Rotation paths and how fast each direction turns (degrees each step):
Each turn is a multiple of 5 degrees from 10 to 175, or 0.
Each row of a path follows its step; steps can be skipped.
path 1
step 5: [-0.06 -0.45  2.69  1.15  2.94 -2.26 -1.24  0.84 -0.38  0.96 -0.03 -1.05
 -0.80  1.28 -1.82 -2.29  2.06 -0.64 -0.34  0.08  0.44 -1.06 -2.87 -0.20
 -1.88  0.45 -0.12 -3.12 -1.06 -0.52  1.15  0.25 -0.17  0.22  1.92 -2.72
  0.79 -0.12 -1.27 -1.72  1.10  0.06 -1.72 -2.38 -0.25 -2.75 -2.07  1.99
 -1.86 -1.02 -1.63 -1.46 -0.17  1.25]
step 16: [-2.01 -0.66 -2.33  2.65  0.82 -0.46  0.36 -1.27  0.45  0.78  0.31  2.54
  1.08 -0.59 -0.21 -3.09  1.62  1.83  2.76 -3.24 -0.87  0.03 -1.95 -0.50
 -0.25  2.23 -0.63 -1.85 -2.71  1.09 -2.88  0.09  1.71  0.35  0.23 -1.43
  1.03 -0.85 -2.22 -0.45 -1.58 -0.21  1.39 -0.83  0.26 -3.06  0.16  0.15
  0.05  0.37 -1.13  0.71 -1.37  0.11]
step 20: [ 0.59 -0.06  2.64  0.43 -1.28  0.22 -0.55 -0.69 -0.52 -0.83 -1.63  1.00
  0.36  0.10  1.52 -3.62 -1.23 -0.23  2.32 -2.84 -0.16  0.01 -1.39  0.81
  0.49 -1.26  1.61 -0.60 -1.46 -1.81  0.13  1.14 -0.45  2.34  1.18  1.83
 -0.07  0.29 -0.97 -1.33 -1.66  2.12 -3.53 -1.12 -0.26  1.32  0.84 -1.89
 -0.52 -0.74 -0.88 -3.73 -1.27  1.91]
step 23: [-0.63  1.46 -0.46  1.79  2.04 -0.84  1.14 -1.70  1.65  0.71  2.20 -0.05
 -0.81  0.18 -0.83 -3.78  0.04  2.24 -1.53 -1.32 -1.00 -1.03  0.66  1.23
  3.92 -0.50  1.27 -1.18 -3.05  1.69 -1.14  1.72  0.64  1.17 -0.41 -0.27
  3.15 -0.23  0.14 -0.12 -0.72 -0.13 -0.97  1.41  1.29 -0.28  2.50  2.38
 -0.59  1.02  0.02  1.35  1.23 -0.60]
step 26: [-3.16 -1.57  1.47 -0.24  1.79 -2.02 -0.95 -0.08 -1.89  1.68 -0.89 -0.15
 -0.46 -1.25  0.85 -1.13  1.23  1.42  2.98 -0.51 -0.14  0.57 -1.24 -0.42
  1.42  0.29  0.59  0.34 -2.81 -0.17 -2.24 -1.26 -0.22  0.43  1.64 -0.19
  0.17 -1.32 -1.51 -0.94 -1.00  2.23 -0.23  2.17  1.66  0.51 -2.51 -1.29
 -2.99 -0.78 -1.95 -2.59 -1.42  1.65]
step 28: [ 0.00 -1.02 -1.21 -0.40  2.36 -2.43 -1.92 -1.06  0.71  0.29  0.58 -1.09
  0.66  0.28 -2.15 -0.48  1.62  1.90  1.14  0.77 -0.05  2.45  2.87  3.67
  1.20 -0.67  3.59 -3.01 -0.11 -1.45 -0.16 -0.62  2.29 -1.37 -0.20 -0.74
  1.02  1.52 -2.28 -0.82 -0.10  0.07  0.93 -0.47 -0.51  0.20  1.99  0.39
 -0.62 -0.68  0.30 -0.95 -2.38  1.89]
step 30: [ 1.42  1.18  3.02  1.10  2.53 -2.97  0.90 -0.97  0.72 -1.67  0.43  1.11
  0.21  1.07 -1.25 -1.26 -0.07  1.20  1.20 -3.87 -0.82 -1.42 -0.07  0.60
  0.46  1.07  0.91 -1.57 -2.58 -0.27  1.94  0.32 -0.76  1.32  0.34 -2.01
  0.14  0.49 -2.72 -1.80  1.58  0.91 -0.51 -1.60  1.01  1.59  1.42  0.67
 -0.40  0.68 -1.49 -1.29  2.71 -0.32]
step 37: [ 0.01 -0.40 -0.97 -0.79  2.74 -2.37 -2.92 -2.54 -0.45  1.48 -1.67  0.75
  0.19 -0.06 -1.98 -3.73  0.89  0.78  0.41  0.30 -0.35  0.70 -2.04  1.50
 -0.77  0.92  0.41 -3.56 -1.41  0.51 -0.90  1.36 -0.85 -0.19 -1.18 -1.05
  0.66  2.32 -1.27 -2.90  2.94  1.34  0.62  0.52  0.24  0.37 -0.36 -0.14
 -0.23 -0.89  0.08 -1.37  1.59  0.54]
step 38: [ 0.18 -1.36 -1.96  1.22  3.84 -0.23 -0.82  0.45  0.31  2.62  1.06 -2.30
 -0.33  1.47 -0.72 -0.50  3.32  1.04 -1.83  1.10 -0.62  1.61  0.41  0.88
 -1.42 -0.80  2.79  0.86 -0.90 -0.36 -0.87  1.67  1.76  1.97  2.12  1.03
  1.03  0.11 -1.27 -1.02  0.01  1.74 -1.54 -1.26 -1.13  3.45 -1.36  0.57
  0.05  0.49  1.07 -0.02  0.61  1.95]
Directions:
[ 0.78 -0.40  0.83  0.06  0.20  0.62 -0.92  0.16 -0.09 -0.21  0.37 -0.30
  0.28 -0.06 -0.56  0.17 -0.56 -0.52  0.24 -0.22 -0.35  0.39 -0.20 -0.23
 -0.44  0.54  0.32 -0.53 -0.15  0.50  0.60  0.06  0.09  0.18  0.08 -0.08
  0.13 -0.66  0.33  0.49  0.22 -0.38  0.32  0.89  0.08 -0.16  0.40  0.39
 -0.32 -0.26  0.21 -0.80  0.56 -0.11]  115
[-0.54 -0.73 -0.57 -0.51  0.42 -0.03  0.12 -0.43  0.38  0.20  0.16 -0.34
  0.50  0.71 -0.42 -0.33 -0.10  0.26  0.51 -0.47  0.69 -0.30  0.74 -0.29
 -0.27  0.30 -0.46  0.75  0.23 -0.18 -0.32  0.42 -0.40 -0.27 -0.31  0.08
  0.12 -0.64  0.43  0.11  0.33  0.02  0.30  0.55 -0.30 -0.51  0.02 -0.71
 -0.38 -0.70 -0.31 -0.29 -0.38 -0.09]  40
[ 0.08 -0.51 -0.21  0.19 -0.05  0.39  0.44  0.34 -0.48  0.53  0.08  0.12
 -0.46  0.81 -0.67 -0.04  0.16 -0.76 -0.46 -0.10  0.50 -0.50 -0.53  0.30
 -0.08  0.44 -0.12  0.17  0.43 -0.09  0.12 -0.24 -0.47 -0.55  0.51  0.60
  0.38  0.52 -0.91 -0.57  0.27  0.06  0.78  0.29 -0.50  0.21 -0.27  0.50
  0.38  0.10  0.35 -0.36  0.35  0.06]  10
[-0.04 -0.53  0.02  0.87  0.02  0.76 -0.62 -0.12  0.00 -0.42 -0.48 -0.24
  0.29  0.57  0.67  0.00  0.11  0.05  0.03 -0.22  0.10  0.01 -0.19 -0.46
 -0.61 -0.86 -0.13  0.58 -0.33  0.25 -0.57  0.13  0.29 -0.07 -0.30  0.71
  0.06 -0.03  0.02  0.43 -0.50 -0.24 -0.66 -0.20 -0.84  0.30 -0.27  0.13
  0.94  0.27  0.26 -0.51 -0.01  0.05]  160
[-0.86  0.47  0.74 -0.05  0.74 -0.18  0.04 -0.54 -0.23 -0.41  0.30 -0.17
 -0.33  0.40 -0.49  0.23  0.70  0.67  0.56  0.68  0.30  0.57 -0.07 -0.06
  0.23 -0.37 -0.68 -0.07 -0.41  0.20  0.49 -0.09  0.09 -0.78 -0.23 -0.58
  0.07  0.38 -0.35  0.34 -0.28 -0.65  0.35  0.31 -0.15  0.16 -0.53  0.63
 -0.13 -0.07  0.03 -0.26 -0.03  0.10]  155
[ 0.43  0.12  0.20 -0.66  0.23  0.10 -0.68 -0.45 -0.24  0.48 -0.18  0.07
  0.15 -0.22 -0.59  0.13 -0.52  0.08 -0.52 -0.01  0.33 -0.26  0.41 -0.42
 -0.28  0.31 -0.37  0.09  0.12  0.25  0.09 -0.07 -0.20  0.27 -0.05 -0.64
  0.23  0.82 -0.15 -0.32 -0.42  0.45 -0.71 -0.34 -0.66  0.46  0.48  0.60
 -0.31  0.34 -0.03 -0.43 -1.34 -0.21]  45
[ 0.46  0.58  0.13  0.19 -0.35 -0.58 -0.20 -0.05 -0.60  0.11  0.00  0.60
  0.47 -0.04  0.10  0.16  0.73  0.10  0.75 -0.45  0.20  0.15 -1.30 -0.65
 -0.33  0.29 -0.45 -0.25 -0.07 -0.02 -0.71 -0.52 -0.61 -0.62  0.34  0.14
 -0.06 -0.37  0.64 -0.17  0.24  0.58 -0.23 -0.23 -0.31  0.12  0.00  0.20
 -0.39 -0.62 -0.03  0.06 -0.08  0.01]  70
